Each row is where one point has got to under a steady rotation. How many ticks took it there?
The counts run from 0 to 1014.
[151 114  96 125 112 172  86 169 100 154 143 125 127 159 136 168 119  93
 146 122 171 125  82 159 135 176 137 132 148 108 139 117]	180
[129 119 101 132 149 138  80 150 168 100 149 113 129 185 166 136 138 149
 171 123 180 157 110 160 135 152 141 136 150 135 146 134]	152
[130 131 110 128 117 127  90 161  77 157 163 158  88 125 158 137 141 126
 118 146 176 136 104 169 129 164 121 148 163 105 105  99]	458
[145 138  66 108 142 149  88 149 135 131 154 143  91 148 149 144 127 127
 137 133 155 154  93 183 138 137 115 157 179  90 136 152]	813
[137 122  92 109 163 153  55 135 150 108 142 110 102 165 148 142 134 148
 137 123 197 152 142 142 106 149 116 133 157 133 115 156]	294
[131 147 110  91 100 162  95 155 113 129 157 136  73 153 145 156 138 114
 135 111 190 161 121 169 128 153 101 117 127 135 115  92]	605
[140 141  68 111 131 151  70 134 125 127 139 115  63 138 147 151 131 115
 108 121 171 147 125 126 130 145 105 140 171  78 125 139]	206
[136 147  66 132 115 137 100 139 133 128 154 121  82 150 158 142 128 117
 133 129 159 157  80 158 168 138 124 145 161  73 158 121]	348
[129 133  71 122 150 116  94 136 175 123 144  94  78 150 178 138 152 137
 136 146 153 137 110 130 121 164 157 130 164 109  98  96]	573
[115 106 130 136 121 134  67 149 119 148 138 114 126 164 179 125 144 142
 141 129 205 123 119 125 133 180 140 121 138 142 119  85]	886
[139 150 103 135 142 115  87 135 111 127 161 132  46 119 172 151 145 163
 118 146 178 154 142 149 120 152 131 142 140 107 105 115]	588
[127 139  93 105 118 136 113 147 155 142 149 143 110 163 166 124 139 129
 143 144 173 151  70 188 145 153 133 125 167 123 131  79]	473
[142 116 110 111 107 168  73 165  86 152 156 123  82 156 148 164 127 119
 146  92 170 151 123 147 136 161 113 127 113 116 127 125]	37
[124 124  99  82 116 153  75 156 115 169 133 145 100 143 165 124 140 127
 120 134 177 126 102 155 125 164 102 138 175 119 103  94]	563
[127 135 100 116 115 126 113 155 158 146 139 126 105 157 175 130 148 128
 143 145 168 140  75 161 141 167 143 124 163 117 129  56]	471
[132 136  72 104 131 158  60 136 131 133 132 120  79 145 157 140 130 127
 116 119 173 138 124 127 133 144  98 147 171  84 129 147]	438
[118 131  83 136 158 103  85 142 162 101 159 113  92 148 158 135 158 130
 136 144 165 146 122 133 119 163 140 139 181 113  90 101]	339
[117 132  97 142 158  95  82 137 160 102 163 119  95 145 162 123 157 141
 129 150 181 158 123 139 123 156 130 137 182 111 102  99]	107
[133  96 142 132 128 133  64 187  95 150 154 123 111 153 161 155 150 135
 146 112 177 140 126 133 118 183 115 137 144 120 121 100]	41
[168 111 105 113 139 149  80 141 128 174 141 102  79 144 167 135 122 154
 116 118 173 165 107 166 138 148 119 120 141 101 154 136]	161
[137 120 110 124 152 120  73 132 131 139 171 113  67 144 167 117 141 157
 118 116 179 185 137 163 133 137 111 122 141 118 108 129]	18
[138 115  86 137 152 135  89 144 170 102 159  93 114 184 153 146 132 132
 169 116 162 165 102 157 138 153 153 125 145 127 139 138]	154
[135 122  91 126 127 156  49 139  93 137 149 109  76 149 156 146 121 130
 126 101 185 145 137 127 138 150 113 138 131  97 126 157]	775
[129 105 119 165 134 123  52 158  88 143 148 109 102 144 171 145 141 136
 138 124 179 126 130 110 136 180 135 152 146  96 128 126]	779
[127 140  87 100 122 141 113 146 151 134 157 149 109 162 157 123 137 124
 144 140 173 160  73 197 147 146 128 129 168 125 130  93]	474
[150 115 102 133 113 175  83 153  92 158 143 128 126 164 143 156 110 113
 145 123 192 128  87 169 148 163 143 131 137 118 150 130]	411
[138 121  68 124 126 145 102 147 127 139 156 113 102 151 138 154 129  88
 140 140 156 124  86 152 127 180 169 118 155 118  83  86]	325
[137 112  84 133 147 125  85 152 167 129 132 102 131 161 152 142 142 113
 141 149 165 126  84 133 127 176 147 132 190 100 129  99]	196
[138 128 119 143 156 133  63 132 120 109 161 127 101 153 152 139 129 152
 134 129 211 171 141 161 127 140 116 134 146 124 138 154]	630
[144 105  93 152 146 129  71 142 158 133 133  74 118 168 164 143 131 130
 139 125 173 140 101 115 145 167 147 127 161  89 156 127]	532
[141 121 117 147 120 122 115 155 111 145 171 135 109 151 161 141 137 123
 150 141 176 153  81 190 149 168 160 119 136 131 125  73]	367
[139 149  68 113 127 141 102 128 166 145 128 116  81 149 185 130 132 146
 129 148 167 136  84 159 150 142 143 137 163  98 142 107]	577
[107 152  91 122 113 139  89 155 133  95 155 128  80 157 160 164 156 115
 159 128 174 131 128 126 121 173 145 138 135 133  87  86]	465
